One turn moves every row onto another: examples first, then more rows asked:
nat: -2 11 -3 29 -30 8 -8 12 21 -16 -10 19 1 -35 20 -6 -16 -11
vud: -14 -4 -2 33 -16 8 8 4 7 -27 10 21 -8 -24 -1 13 -22 -4
safut: 13 4 -15 29 -16 6 10 -2 -3 -1 -4 9 6 18 7 6 -34 -19
mupob: -16 9 2 20 -22 5 18 3 25 -17 14 27 -1 4 -3 12 -32 14
gezor: 1 10 -20 22 -19 7 -20 3 10 25 4 8 -20 -9 6 0 -23 -23
dek: -1 34 -19 8 -28 -2 -14 -4 9 -6 -14 6 -4 -6 -6 32 -29 -5
fot: -15 3 7 26 -17 -22 -8 -2 17 16 0 28 -10 7 27 9 -25 -16
Ren: -26 6 -14 27 -29 3 9 -3 2 -17 -2 -6 2 5 27 2 -35 -3
rugo: -10 -4 2 34 -18 8 14 -4 5 -13 14 18 -17 -3 -9 16 -37 -6
Rikav: -25 20 -35 23 -19 14 -1 9 17 -19 11 18 -9 -14 5 12 -14 -1
Nog: -6 -11 12 38 -20 -9 -6 -7 -1 -2 1 14 -16 -2 6 5 -30 -20
zug: 6 21 0 11 -10 -11 -14 -9 12 10 -1 8 -10 14 -10 13 -33 3
Dulin: 14 0 8 9 -18 -3 -3 6 19 -1 -12 1 -6 -6 31 11 -29 -18
lor: -22 29 -4 1 -35 -10 -3 -7 10 -10 -2 5 5 -7 -5 15 -33 6
gon: 8 7 -19 30 -20 4 -7 0 21 20 -4 26 -25 5 -6 22 -18 3
Relu: -15 8 -13 5 -25 9 -1 0 28 -12 10 1 -10 -13 38 8 -22 -9
Tipe: 0 21 2 25 -22 -18 -12 -2 5 -13 -3 -1 0 -6 16 4 -15 24
pofol: 13 0 -1 23 -32 2 15 14 6 -23 -9 8 12 -8 11 5 -14 -3
Madob: -1 29 -26 19 -11 -24 -6 -2 2 -10 -2 9 -9 -13 20 8 -27 18
Bigig: -5 6 -31 33 -11 7 -1 -8 17 6 7 18 -16 -26 5 27 -16 -7
gipa: 1 13 9 17 -21 -1 -8 10 28 5 -4 35 -5 20 10 7 -16 11
vegi: -18 12 -30 22 -23 -8 -2 -8 24 6 14 29 -16 2 25 26 -32 -4
tadi: -1 13 -16 38 -24 -7 4 4 31 -13 -8 23 -8 5 5 30 -21 23
dozu: -9 7 -4 35 -22 -13 -3 7 6 -4 -9 18 -2 -31 0 7 -46 -22
tidub: -16 12 14 14 -27 -9 1 4 34 -7 0 24 6 12 14 0 -21 12
tem: 3 16 -29 11 -23 -21 20 5 10 3 -14 7 -6 -8 -5 7 -20 -20
las: 3 24 -12 27 -35 -8 -11 10 20 14 -11 33 -11 -17 25 -7 -16 -15
Lin: -16 11 -22 30 -11 8 0 3 8 10 7 11 -20 -26 7 28 -17 -17
rofem: 12 13 -28 31 -19 1 -2 15 -1 -3 -13 12 19 -1 18 9 -27 -12
bufom: -12 16 -18 17 -30 -18 -2 5 26 -11 -3 21 -7 23 31 -2 -37 -4
vuk: -25 20 -40 19 -31 12 3 -3 25 -13 5 20 -15 -10 12 5 -21 0
rol: 4 26 -1 24 -37 -20 7 8 12 -5 -10 27 0 0 -15 -3 -29 -14
fur: 0 27 -10 20 -28 0 -14 12 17 9 -19 37 -13 -1 26 -1 -12 -13
Mudat: -10 3 -17 22 -17 3 -2 10 12 -6 1 -4 -18 -4 -22 3 -33 9
rudam: -1 23 -4 53 -27 -12 5 -3 4 -4 -14 4 -7 10 20 -5 -24 -5
somop: -21 -8 6 24 -16 5 -7 -5 5 -2 9 2 -15 -6 15 15 -29 -26
logak: -14 14 -7 35 -8 -19 3 -20 11 3 -4 11 -6 -4 22 27 -34 10
meli: -5 33 -16 34 -26 2 8 6 11 -1 -21 -11 -12 1 28 5 -25 0
pofe: -9 -1 21 26 -26 -16 -16 -1 17 2 -8 17 -1 8 20 -2 -20 -9
lalun: 0 9 -16 31 -27 3 -11 14 14 5 -11 23 -17 -10 -12 -21 -21 -7
fosof: -4 23 -21 12 -22 8 0 13 28 -16 -9 25 -13 -3 18 -1 3 8
maka: -17 17 -2 24 -28 7 12 14 23 -19 2 29 -14 4 -10 -7 -21 10
Bido: -2 10 -15 16 -12 -1 -16 9 0 25 0 19 -21 -8 18 4 -21 -23
loni: 0 10 -12 9 -19 -13 27 -8 9 -1 -4 20 7 -10 -4 23 -31 -12
sez: 6 16 -18 7 -32 14 -7 9 27 -8 -6 21 -8 -9 27 1 -5 9

Mudat turns into -> dozu
Ren turns into -> logak
Now these:
fot turns into -> gipa
dek turns into -> tem
sez turns into -> vuk
safut turns into -> rudam
Relu turns into -> vegi
Rikav turns into -> Lin
tidub turns into -> mupob

One turn moves every row onto another: examples first, then more rows asked:
nobi: -4 12 7 -3 14 19 4 -11 -3 -12 10 5 7 -7 1 7 -6 18
liden: 8 -22 -19 1 19 -10 2 -9 4 -7 1 0 -7 16 17 13 -12 18
suf: 18 -20 -9 11 11 -18 -12 -4 3 11 -7 1 -2 18 14 -2 -3 12
patu: -3 11 12 -15 4 -9 24 17 6 -13 -6 -4 -16 3 -14 13 3 -4
lema: 3 1 1 10 7 15 -2 -3 -6 -10 15 17 11 -11 0 -3 -16 -1
Kufek: 11 -10 -22 -4 4 -22 15 -7 14 -18 -8 -8 -12 18 18 7 -11 3
fofor: 3 14 4 -12 8 7 23 15 -1 -19 6 2 -6 3 -9 13 -3 5
pebuz: -6 3 7 8 6 -5 -12 -12 5 13 -1 13 15 -21 0 -14 0 -1
nam: 12 -23 -13 7 19 -12 -7 -7 2 5 -1 2 -4 17 16 6 -8 18
zuvu: 0 0 -4 -4 -1 18 -16 0 -6 3 11 12 15 -6 0 3 -5 10
zerig: 19 -14 -4 13 5 -19 -1 8 7 23 -10 1 9 10 19 1 0 3
girig: -3 6 7 4 11 10 -8 -15 -2 1 7 12 16 -16 2 -5 -4 12
Laf: -12 5 6 6 1 -17 -4 -5 12 18 -11 7 2 -18 -2 -17 3 -14
tole: -9 -9 14 11 -2 -15 -14 -8 6 9 -5 11 -4 -18 -3 -6 -9 -20
Rata: -7 -2 8 3 -4 -18 -3 5 21 1 -12 -15 -10 -16 -1 -12 4 -26
sopem: 21 -8 -11 5 -3 -30 2 -3 13 1 -16 -6 -7 21 16 -7 -1 -3
vos: 7 -16 -22 -4 13 -14 11 -8 9 -15 -2 -4 -11 17 18 13 -14 11
pezu: -5 3 12 -14 0 -5 18 5 12 -1 -26 -21 -17 1 -9 8 5 -15
togis: -8 4 17 -11 -1 -23 12 11 11 -1 -14 -4 -21 -3 -14 8 4 -14
Gol: 21 -13 -8 10 3 -25 -8 -3 8 9 -13 -3 -3 20 15 -7 0 3
zup: 1 -5 -9 3 9 17 -8 -10 -1 3 4 10 23 -17 2 -1 -8 -2
gogo: 0 9 7 -22 4 7 25 5 6 -14 -17 -16 -9 5 -7 15 1 -1
piv: -11 -3 11 -10 1 -14 17 9 19 -10 -16 -21 -18 -8 -3 -6 -1 -18
gosa: 6 -21 -9 -5 13 -11 11 -9 7 -9 -1 -2 1 5 22 27 -16 16
munid: 5 8 -1 -20 7 19 20 1 -1 -19 -4 -6 7 1 -5 14 -4 9
Rul: -4 -10 -5 10 6 4 -15 -10 5 16 -5 7 13 -21 2 -7 -4 -16
foge: 6 10 0 -1 10 18 13 6 -6 -18 15 10 6 -2 -3 6 -11 6
bot: -10 -2 5 -23 5 15 21 8 -1 -16 -3 -5 -7 4 -5 9 -12 14
Bofa: 10 -24 -7 0 18 -11 2 -3 3 6 1 3 8 4 19 22 -10 20
Ket: 5 3 -8 -10 10 24 6 -6 -3 -11 4 5 20 -8 0 9 -8 8
beb: 11 -6 -9 1 -8 -17 21 -5 15 -12 -14 -13 -9 14 25 15 -14 -7
pud: -9 17 6 -10 11 17 18 -5 1 -17 3 -5 -8 1 -1 14 -4 13
Fafo: -17 11 5 0 -3 -19 10 1 16 12 -18 -3 -14 -10 -4 -11 5 -18
siv: -15 19 5 -11 5 5 26 2 8 -12 -7 -11 -20 3 -3 11 -1 0
gep: 15 -21 -5 8 14 -15 -3 3 3 19 -4 4 11 6 18 11 -4 14
Pidal: -9 -5 10 -2 0 -12 4 1 14 13 -27 -16 -14 -8 -6 -1 5 -24
diz: 1 -1 -3 7 -4 4 -25 -1 3 9 7 8 14 -13 1 -5 1 -6
pige: 20 -7 -5 14 -6 -22 6 8 12 16 -16 -6 1 14 21 -2 -1 -8
kese: 16 -7 -17 -1 -3 -28 11 -5 16 -11 -14 -8 -11 21 16 -1 -6 -3
folor: 6 -13 -10 -4 2 -13 19 -9 12 -17 -6 -9 -6 9 24 25 -17 5
zaf: 16 -3 -7 9 -12 -21 16 2 16 1 -17 -11 -6 16 24 4 -8 -12
degef: -2 -2 3 10 -6 -10 -20 1 13 9 -3 -4 4 -18 1 -11 5 -21
Vifet: -3 -6 7 15 2 2 -14 -10 -1 2 7 17 7 -18 0 -7 -15 -12
nogo: -8 -10 3 8 2 -8 -10 -6 12 19 -18 -4 -2 -17 -2 -7 1 -25
Sosof: -12 -5 18 0 -3 -25 -3 1 11 8 -14 2 -16 -12 -10 -1 -2 -21
sunu: -5 -1 0 -17 3 22 4 4 -7 -8 6 7 6 2 -3 9 -11 19
Bisi: -18 16 5 -7 0 -10 22 5 15 0 -16 -10 -23 -2 -5 1 3 -13
diro: -13 -3 9 -20 4 -1 27 10 11 -17 -12 -16 -17 0 -5 3 -8 -2

piv turns into -> diro
suf turns into -> Gol
nobi turns into -> girig
Now these:
zup turns into -> Rul
gep turns into -> zerig
lema turns into -> Vifet

One turn moves every row onto another: examples first, then more rows asked:
ziz: 16 -11 -1 -16 -44 -5 13 -6 3 -13 -3 12 -13 4 -16 -11 -20 -19 0
vap: 9 -14 -6 -7 -47 -3 11 -14 -7 2 -7 -6 -6 3 -2 -11 -14 -3 -7
mogem: 5 -9 -1 -11 -48 -2 14 -6 -11 0 -12 -4 0 2 -3 -9 -16 -1 -7
nidun: -4 -1 22 3 -4 3 -10 16 19 1 4 -12 -23 -12 -19 -10 -12 -24 6
vuti: 13 -3 15 -13 -10 -4 4 15 -5 -4 20 5 -20 -13 -24 -5 -1 -14 26
tek: -8 3 25 -2 -6 4 -6 23 16 -1 1 -9 -18 -14 -19 -8 -14 -22 5
kofab: 6 -7 -1 -18 -47 0 16 -1 -7 -3 -12 4 -3 7 -5 -10 -22 -7 -5
tage: 6 -12 -3 -18 -50 -1 11 -4 -5 -4 -7 0 -3 3 -8 -6 -18 -2 -10
kul: 14 -5 18 -5 -3 7 0 3 0 2 4 5 -7 -22 -22 -4 -6 -9 38
dos: 15 -5 5 -3 -41 -5 19 -12 -12 -6 -13 3 -6 3 -5 -18 -16 -17 7
nez: 15 3 4 -15 -11 4 2 22 34 23 4 0 22 -17 3 5 -12 -12 1
Budor: 6 7 -1 -3 -18 -12 4 8 34 27 14 -9 14 -15 6 1 -5 -18 -5
sis: 15 -5 13 -7 -8 -6 3 8 -6 -1 20 1 -22 -12 -21 -9 2 -15 29
nudu: 1 12 4 -7 -19 -10 8 15 28 25 9 -7 21 -17 7 3 -7 -16 -4
pomim: 3 8 0 -9 -19 -10 5 14 34 25 13 -5 17 -16 4 4 -8 -17 -6
subat: 12 -3 7 -15 -44 -3 20 -1 -9 -11 -12 11 -3 2 -11 -11 -22 -17 3
Loto: 14 7 7 -6 -8 3 6 17 24 27 -2 -6 26 -17 9 0 -9 -11 6
domul: 3 7 3 -1 -17 -10 7 14 28 28 6 -10 18 -18 8 -3 -3 -20 -5
fote: 11 1 18 -12 -8 -4 7 16 -13 -3 15 3 -15 -14 -21 -6 -1 -13 28
loper: 26 10 10 -22 -12 18 7 16 0 -1 -5 5 6 -2 -8 -8 -16 15 5
kalo: 37 -4 -4 -6 -8 13 -3 -8 13 7 6 -4 -11 2 -5 -16 -4 10 6
letev: 4 4 0 -8 -19 -11 5 17 35 25 11 -6 16 -18 3 1 -5 -21 -8
Zoka: 10 -13 -7 -19 -48 -3 10 -6 2 -4 -4 5 -10 9 -9 -10 -21 -10 -6
Zogos: 13 -5 18 -10 -4 8 0 6 2 0 5 8 -7 -21 -24 -1 -8 -9 36
Luter: 13 0 16 -5 -7 -6 7 10 -13 0 15 -1 -18 -13 -18 -9 2 -14 30
mimep: 12 -14 -9 -8 -45 -4 10 -15 -1 2 -5 -1 -13 9 -3 -15 -17 -10 -4
fanim: 15 -7 16 -5 -3 6 -2 1 4 2 7 4 -10 -21 -24 -3 -6 -10 37
boror: 31 8 7 -4 -7 16 8 -1 -5 8 -7 -7 2 -1 1 -18 -7 14 11
balo: 32 -2 -1 -25 -13 16 -3 9 18 -2 7 7 -8 1 -16 -6 -13 11 0
Med: -8 5 28 4 -4 4 -4 20 9 1 -3 -14 -15 -14 -15 -11 -12 -21 9
bidus: 20 -4 -2 -9 -9 2 -2 12 40 26 9 -3 14 -14 3 2 -7 -14 1
deti: 2 8 4 -7 -19 -9 8 19 29 25 7 -7 20 -18 5 0 -6 -20 -6
Sagul: -4 1 24 9 -3 3 -7 13 13 4 0 -16 -20 -13 -14 -14 -9 -23 9
rivud: 8 -8 -2 -7 -45 -2 16 -10 -11 3 -13 -2 -4 8 0 -16 -18 -7 -1
mig: 9 -16 -8 -13 -49 -3 7 -11 0 -1 -4 -2 -9 4 -8 -8 -16 -3 -10
dabi: 6 4 0 -2 -17 -11 5 11 33 28 10 -10 14 -17 6 -2 -3 -21 -6
meza: 19 0 1 1 -6 1 2 7 31 31 3 -9 18 -15 10 -4 -4 -13 6
dat: 19 -12 -3 -4 -41 -7 13 -17 0 -6 -5 4 -15 5 -10 -18 -15 -20 4
gogoz: 3 11 2 -1 -18 -11 7 9 28 29 9 -10 18 -16 9 -1 -5 -17 -3
rik: 15 -8 16 -9 -3 6 -2 4 5 0 8 7 -10 -21 -25 -1 -8 -10 35

subat turns into -> ziz
fanim turns into -> kul
boror turns into -> loper
Now these:
Budor turns into -> gogoz
meza turns into -> Loto
rivud turns into -> kofab
tage turns into -> mig
vuti turns into -> sis
Sagul turns into -> Med
deti turns into -> letev

One turn moves every row onto another: examples first, then more rows asked:
pomig: 4 2 0 -7 3 24 -13 -5 6 -9 1 -1 14 -18 27 5 11 -17 3 20 -5 -15 13 12 10 6 7 2 -11 -5 12 1 -7 16 -13
Ris: 17 2 8 13 4 10 -17 -28 13 -1 -7 -6 -7 11 -3 -9 -5 16 8 -24 5 -3 -1 -6 -10 12 12 3 8 21 8 -8 -11 9 8
Kepim: 7 0 7 5 16 19 -20 -8 22 -14 6 6 -19 0 -1 3 3 -16 -4 14 11 3 11 -1 -12 -16 3 13 16 4 5 0 -3 17 0
Bebaz: 6 -5 12 0 14 10 -24 -9 27 -14 2 -5 -11 0 5 2 -2 -17 -4 11 16 0 12 1 -8 -9 8 9 14 2 13 4 -6 23 -8
Nurob: 3 14 2 -11 16 17 3 3 -1 -21 -10 -5 1 -22 -6 6 -11 -17 -2 26 -6 -10 2 13 -3 9 -12 -6 -2 13 -8 12 -3 -14 2
totuf: -21 10 -10 3 -16 -10 22 28 -9 2 -12 7 12 -1 2 12 -4 11 -6 9 -8 -3 3 8 9 14 -10 -8 10 -7 -10 1 4 10 3
ses: -1 -8 -7 7 5 7 -14 -19 34 -9 -5 -2 -15 6 -5 7 1 -1 5 -21 5 -15 -2 -8 0 2 6 -1 3 29 -2 2 -9 15 8
visip: -2 5 8 -9 -1 15 -11 -11 6 -7 3 -1 21 -12 32 6 5 -17 7 12 -3 -9 15 10 9 4 16 -2 -5 -3 8 5 -7 26 -11
lekig: -3 2 -14 11 -14 -13 1 -15 0 -10 -4 -3 3 2 -2 -9 -2 14 2 -24 -3 1 6 -13 7 7 7 1 9 14 -4 -7 2 42 6
zar: 6 8 -4 10 -7 -11 -4 -20 11 -2 -16 -12 3 -2 0 -16 -1 14 9 -30 -11 2 8 -11 4 16 1 4 6 14 5 -8 -5 26 6
Bani: -9 1 3 10 -6 -1 10 1 -29 15 4 -10 0 -10 -9 -2 4 -5 -14 14 2 -4 -8 -11 -18 -3 -12 -14 -7 -5 9 -5 -3 -29 8
rer: -4 -3 -5 5 -7 -13 1 -5 -6 8 15 -11 22 17 21 -3 1 1 5 -6 2 -16 -3 9 3 7 16 8 -11 -14 16 -4 -11 30 -12
Baz: 2 5 2 10 17 2 4 4 7 -18 -5 -4 -6 0 -22 5 4 0 -18 24 0 20 5 -5 -14 8 -11 -7 6 18 -10 -10 -9 -4 17
Gaset: -1 17 12 8 1 12 -7 8 -14 13 -9 8 -8 -14 -1 14 0 4 -7 30 4 2 2 7 1 0 -14 -16 4 -4 4 -12 4 -23 11
kuvof: -11 7 12 10 -5 0 19 -3 -19 18 -6 -5 -9 -9 -10 4 -1 0 -8 3 7 -11 -9 -7 -10 -4 -13 -7 -8 -4 2 8 4 -34 0
Gupa: -8 9 -8 -2 1 4 3 14 -27 13 13 5 -3 -11 2 8 -2 -9 -8 26 -4 -3 -7 9 -4 2 -9 -23 -9 -5 3 -12 -7 -20 15
Bopu: -6 -4 -12 -13 -2 -8 5 9 -12 4 14 -3 11 4 27 -23 1 -15 4 -12 3 6 0 13 10 7 10 -5 -11 -10 2 4 -4 26 -2
fano: -7 5 -15 13 -11 -6 8 -9 -7 -1 -9 5 7 3 -6 -11 1 13 2 -24 -11 3 6 -12 17 12 6 3 7 4 -2 -6 9 35 8
giril: -5 8 -3 -7 5 2 10 24 -16 0 -6 -20 8 0 6 4 -2 -10 -6 19 12 1 -3 29 6 -3 -12 -1 -5 -7 -3 21 5 3 7
befa: -6 -5 -12 -11 -10 -2 4 5 -8 4 12 -10 11 2 23 -17 -2 -9 3 -21 3 3 3 7 7 12 18 -7 -5 -4 8 6 -13 35 4
lufis: -5 12 13 4 8 2 6 11 -2 11 -9 13 -24 -4 -19 6 -7 9 -5 8 15 4 -6 7 -6 1 -14 -8 -3 -2 1 -3 10 -26 7
butob: -8 13 -3 11 3 -11 22 1 -12 6 -10 6 -10 -4 -22 6 -3 12 -5 5 5 -11 -6 3 4 5 -16 -7 -26 4 -4 -7 4 -21 6
kufup: 7 2 3 1 6 17 -22 -4 14 -3 10 -9 -10 -9 7 7 -4 -17 -1 13 0 -13 10 1 -6 -4 13 16 25 10 18 11 -3 23 -14
Vorat: 1 4 -7 0 -5 1 -8 -9 2 -2 5 -11 16 5 35 4 11 -13 2 9 -4 -16 11 17 3 -3 12 -2 -8 -1 12 7 -15 23 -22
Nur: -14 18 -9 13 -7 -5 7 14 10 -6 -6 1 0 9 -13 -4 9 9 -7 -9 -4 4 -12 5 3 13 -16 -24 10 10 -6 -3 -21 -10 18
lekuv: -11 3 6 9 -1 -10 18 -5 -27 10 3 -3 1 -19 -14 7 -2 2 -12 12 0 -6 -11 -13 -13 -2 -13 -6 -9 -1 0 -3 7 -25 -5
zot: 3 -9 -4 2 15 3 -20 -16 24 4 -4 -3 -5 5 2 6 -5 -2 9 -14 2 -1 2 -2 -15 -8 11 8 7 38 -2 1 -3 13 13
Biman: 7 1 1 -4 -3 15 -18 -10 -3 1 17 -12 5 -1 22 5 -10 -18 11 11 -5 -32 1 9 -4 2 12 11 8 -9 17 5 -3 21 -9
Saz: -10 7 12 8 -10 3 8 0 -20 18 3 1 -3 -18 3 10 4 0 -8 12 -3 -5 -10 -11 -14 0 -15 -17 3 -5 0 -6 0 -33 4
fomor: 18 -13 8 -1 15 15 -26 -21 7 -1 8 -6 -8 1 14 13 -13 -3 6 9 5 -8 2 0 -19 -2 14 11 12 18 2 -6 1 15 1
Zep: -7 -1 -8 -11 -7 -10 13 -1 2 2 13 -3 6 12 16 -9 3 -5 4 -23 -13 10 3 1 -7 18 16 -2 -5 -11 8 3 -5 34 -9
leba: -7 18 -10 8 -3 -10 19 8 -32 3 11 -2 -7 -10 -20 -3 -3 0 -11 16 -4 -4 -7 1 2 5 -15 -9 -13 -10 4 -10 1 -6 8
zelif: -10 0 13 10 -6 -1 8 3 -20 19 -10 1 -4 -11 -6 11 2 10 -14 11 10 3 -6 -6 -18 -7 -12 -9 1 -9 6 -2 5 -29 -2
Geliv: 0 -8 -16 12 11 3 -12 -15 27 -2 -11 5 -17 3 -5 2 0 7 2 -26 5 -9 -5 -5 6 -1 0 -2 5 28 -5 -4 -17 6 10
bis: -4 4 5 8 -7 -11 12 -14 7 4 9 9 5 14 4 -10 -7 15 10 -29 -7 -5 -1 -11 -4 23 19 6 2 3 2 -11 -8 25 -6

Geliv turns into -> fano
lufis turns into -> butob
Nur turns into -> totuf
Now these:
visip turns into -> Bebaz
rer turns into -> Biman
zot turns into -> zar
Saz turns into -> zelif

